Named moves (each a turn or a mirror), then the moves between two rows, first move first; the first pair answered:
Q:
[ -3 -20 -10   5 -21 -39  15   8 -30  29   9   1  27   9  -5 -17   8  15
  20] -> [-27 -28   4 -14 -14  -5   4  -8 -26  37  11  18  13   9   0 -12  23  31
   6]
[-41 -27 -68  11   9 -18 -46 -45  16  16 -15 -21  38 -30 -13  11  -2   1
 -16] -> [-34 -24 -64  17   7 -25 -45 -36  15  10 -18 -25  40 -28 -13   6  -9  -3
 -10]
[-68 -41 -21  15  41  43 -77 -65   7 -35 -49  36  22 -21  -9  58   7   4
 -54] -> [ -1  -9 -53  74  16 -63 -32 -17  -1 -55 -53 -17  60 -24 -34  44 -50 -64
  -7]
[-48 -13  -6 -16  17  26 -51 -13  28  34   6   1  31  -2  -6 -35  46  61
  19] -> [  5   6 -27  25   1 -54 -19  22  21  19  -1 -38  60  -3 -21 -48   6  11
  53]
Z:
[-12 -59  -3  30  -5  11 -37 -23 -32  -9 -40  26   4  -9 -17  36   8   0
 -38] -> [-17 -59   0  20  -1  14 -49 -27 -26  -6 -38  25  11  -8 -15  24  14  -4
 -25]
[ -2  -7   9 -33 -14   4  14  -5  12  82   4   3  26  16 -32 -62  37  58
  38] -> [ 26 -10  24   5 -43  -4  77  10   6  81   6  14 -23   9 -31  -9  23  55
  13]
[ -6 -21   8  -4   8  10 -13  -1  -1  20   8 -16  12   7  -5 -10  12  -3
  18] -> [ 16 -21  15  14  -8   9  18   9  -9  14   8  -7 -10   7  -7  15   1  -4
   7]
[ 24  13  17 -13 -14   2  36  20   0  12  29 -10 -17  19   2 -23  -4   3
  14] -> [ 12  12  13 -27  -2   5  14  16   5  20  27 -15   3  17   4 -41   5   6
  24]
A:
[ 12  -8   1  22 -12   2  37   8  -2   2  -2   4 -14   0 -11  22  -9  12
  -7] -> [ 23  16  -9  11 -11  -3  12  11   1 -29   1 -11  -9   6   2  21 -16 -17
 -10]
[ 37  33  16 -12  28  37  54  40  -3 -24   9  -7   9   7  15  -9 -22   1
  21] -> [ 27  20  19  -8  28  38  68  34  -1  -4  10   0   3   5  13  -8 -14  23
  23]
[-43  13  10  -7   9  34 -17 -10 -14  21   9  17  34 -13   6 -19 -16  -5
   4] -> [-36  10   6   3   8  12  -6  -9 -15  23   4  12  43 -20  -1 -23 -18  -8
  17]
Now pairs of rows:
(two moves a pair)
[ -6   0  26  -4  -7  24  26   3  15 -31   3  29 -47 -20  11  50   6  -9
 -42] -> [-39 -34   0   5  15 -19  -2 -14  19  29  -8  33  41 -37 -27 -16  23  35
  19] => Z then A
[-10 -14  14  -8   6  36 -28  -2  30 -11 -49 -16  38  -2   9 -13  10  -8
 -21] -> [  5 -23   7  18  -8  -3   7   9  23   9 -57 -11  52 -13 -10 -22   2  -7
  -1] => A then Q
[-13   1 -19 -31  21   1 -68  -4   8 -30   5 -37  33  18   4  -2 -14 -29
   8] -> [-18 -46  22  -4  -7  30  17 -14   1  47  11  19 -29   7  -2  44   7  47
 -17] => A then Z
[  7 -29 -27  28 -14  -5 -37   5  34 -21 -20 -27  25 -20  -9  14 -10 -38
 -22] -> [-20 -59  -8  22 -12  19 -25  -8  40  14 -23   2  16 -24 -21  24   9   5
 -29] => Q then A
[-23 -28   1   5  39 -50 -21  -4  -5  60   5  31  65  -3 -42 -74  -4  30
  51] -> [-21 -52  33  24   5   4  49 -13  -9  74   6  78 -35  -7 -24  16   0  66
 -16] => Z then Q
[ -7 -11  15 -30  -2  29 -15 -17  -2   9  -5  21 -15  10  10   0  14  18
 -15] -> [ 19   8  20 -31 -12  24  -8  -3  -3 -11   3   5 -28  25  19  -3   0  -6
 -19] => Q then A
[ -5   5 -28  33 -10  11  -3  -3 -10 -29 -18 -27  24  11  20  53 -14 -39
 -51] -> [ 11  -1 -20  50 -26 -16  38  12 -16   3 -12 -19  21   7  13  54 -17 -19
 -35] => A then Q
[ 32  14 -24  13  16 -30 -16  13   3 -27  -4 -22   4   6  10  -1 -17 -29
 -22] -> [  6  -5  -2  -7  18  17 -16  -7   5 -19   4   6 -25   3  19  28   3  -2
 -48] => Q then Z
[-10 -36 -47  62 -20 -43  22   1   2   7 -12  -9  45   5 -11  -7  12 -13
  16] -> [-33 -31 -53  38   0 -20 -25 -16   6 -24 -13 -14  57   9   1  -4  20 -24
   3] => Q then A
[ 10  28  30  -6 -10  32   3  10  -5 -26  12  -4 -52   1  -1  11  13  -3
 -21] -> [-12   2   6   3  12 -11 -19   0  -8  14   3  -8  27 -11 -33 -45  25  23
  28] => A then Z
[ -1   2 -15   1  15 -36 -26 -13 -10  -4   4   8  18  25 -33 -28   9   4
  -4] -> [  9  -1  -4  28  -4 -27  19 -10 -12  -4   6  23 -22  26 -28  15   5   7
 -26] => Q then Z
[-14   0   2  -6 -23   6 -32  -6  -6  -6 -14 -11 -29  36   0  47   9 -26
 -12] -> [-14 -11   4   5 -33   2  -9  -4  -4  16 -13  -1 -34  32 -10  52  13  -7
  -8] => Q then A
[ 44   0  21   6 -35 -30   0  -8 -13 -17  22  11  -9 -16  13 -24 -27  -3
  14] -> [ 11 -10  26 -30 -14   6 -33 -30  -9 -14  28  21  -4 -13  18 -38  -4  16
  12] => Z then Q
[-18   4  -7 -25  17  30  -7   2  20  11  -1  -7  13  25   0 -31   9  16
  33] -> [  8  -1   1  13  -5   7  56  16  14  22  -5  -1 -15  15 -14  12 -11   8
  18] => A then Z
[ 24  -2  -1 -15  26 -29  21  10 -20   5  -1 -18  50   7 -12 -33 -10 -15
   9] -> [ 15 -19  24 -12  13  27  52  -6 -20  14   5  19  -8   9  -2  22   0  17
 -36] => Q then Z
[-25 -15   6   8  -4  36  -5 -19   1 -22  -8  24 -30  -2   6  56   5   4
 -48] -> [  5   3  10   7 -11  28   8  -2  -3 -37  -3  16 -43   7  19  53  -6 -16
 -49] => Q then A
[-20   7  -8  32  11  27  -9   9  18 -18   2 -11 -43  -8  13  63  -2 -19
 -44] -> [-53 -30  -6  37  26   7 -12  -6  16  42  -2   6   3 -20 -22  16  25  36
  -9] => Z then A
[-11 -25  -4 -17 -12   8  22 -14  -3  -6 -28   2  -9   8  -6  52   2  13
  -8] -> [-19 -29 -18 -21   9 -13  -2 -24  -3   3 -29 -10  30   5 -17  23   9  10
  13] => Z then A
[-30  30  27 -18  -1   7 -45  15  25   2   5 -22   2 -10 -19  19   8 -24
  -5] -> [-22  16  41  14 -16  -4  10  20  17  31   0  -4 -15 -14 -34  39   2  -9
  -9] => Z then A
[-23 -13 -13 -16  24  -9 -15 -13  21   9  -2  -4  27  -8  -8 -28  19  11
  17] -> [ 17  11 -14  12  -3 -15  20   8  18 -34  -4 -18 -22  -5   9  22 -12 -42
 -13] => Z then A
[-23 -13   2  10   1 -12   4 -15 -19  23   8  32  38 -18  24 -13  20  17
  49] -> [-12 -14  14  25 -12  -4  30 -12 -27  22   8  44   2 -17  20  17  16  22
  28] => Z then Q
[ 46  26  -7 -23  -2 -52 -10  25 -10  -8   7 -44  55   2   5 -39 -29 -29
  33] -> [-10 -34   1  -9  11 -36  -2 -13 -12  58   1   3  72 -20 -28 -30  -1  48
  33] => Q then A
[ 13   9  27  -9  -5  20  21  -4  -8  12  11  13 -35   4   2   6   8  18
 -20] -> [ 45  26  15   0 -14  -4  22  11 -10  -8   6  -5 -26   4   6  -2 -16 -11
 -10] => Q then A
[-45   4 -29  22  19  22 -29 -48   7  -7   0  13  21 -25 -34 -12  10  57
  -3] -> [  7  32 -45  56   0 -11  -6 -17   6 -59  -3  -9   5 -22 -27  23 -35  -1
 -21] => Z then A
[ 27  -5  23  13  -5 -40  47  16   0  36 -36 -24   7   1 -19  -5  -5  23
  23] -> [ -9  -9  29 -26  19   7  -3 -10   5  41 -30 -17  16   9  -9 -25  23  53
  24] => Z then Q
[-13   0   4  13   7  18 -20 -14  -1 -27  -1  11 -16 -18   8  57  -2  -2
 -36] -> [-10   8 -17   3  19 -16 -47  -6  -2 -33  -4 -14  37 -14   4  12  -8 -16
  -2] => Q then Z
[ 30   5  11   2 -28   5  33   8  -5  28  20  14 -49   8 -13  -1  -7  17
  -5] -> [ 32  24   7 -15 -22  15  10   8  -3   0  26   1 -53  12   6  -2  -4   1
 -16] => A then A
[-11 -26  54 -35   1  21 -23  25 -23 -25  33 -28 -14  15   8 -40 -11   7
   9] -> [ 20 -20  51  -6 -13  -5  15  43 -33 -26  31 -31 -23  10   2 -27 -27 -11
  14] => Q then Z
[-45  -7 -18  19  41  25 -66  13 -37 -20 -47  -7  37  -6 -22   6   6  -6
   2] -> [-28 -23   7  44  14  39   4  16 -47   5 -45  25 -19 -13 -24  57   4  15
 -34] => A then Z
[ 22 -15  11  31 -33  -7  42   9 -16  -2   7   2 -28  -5 -10  79   3  -3
 -32] -> [ 18  -2  15  16 -31  11  29   5 -12 -15  14  -4 -39  -2   2  77   2 -10
 -38] => A then A
[-26  30  -8  -9  27  63 -56 -19   0 -43 -27 -10   6  -2  31  25  20  -6
 -42] -> [ 27  46 -13  44  -4   6   7  21  -8 -56 -30 -29  -4  -5  22  49 -21 -44
 -36] => Z then Q
[ 24  21   5  20 -32  24   9 -19 -11 -77  12   2 -10  12  20  51   7 -50
 -43] -> [-46 -16   1 -20   5  30 -39 -53   2  -7  16  19  65   5  -9 -33  56  27
   4] => A then Z
[-20  11 -14  -4 -13   4  -2  34  -6  12  -1 -28  27  20  -6 -26  -1 -11
   9] -> [-29   1   4  -4 -21  39  10  25 -11  16   2   0  -5  23   2  12  11   6
 -17] => Z then Q
[-16   8 -17  -7   4   5  31  -3  10  16   6   4  28  -6   0 -13   2  14
  17] -> [  3  22 -12   0  -7   7  41   8   4 -10   5  -8   4   0   8  13 -11 -11
   6] => A then Z
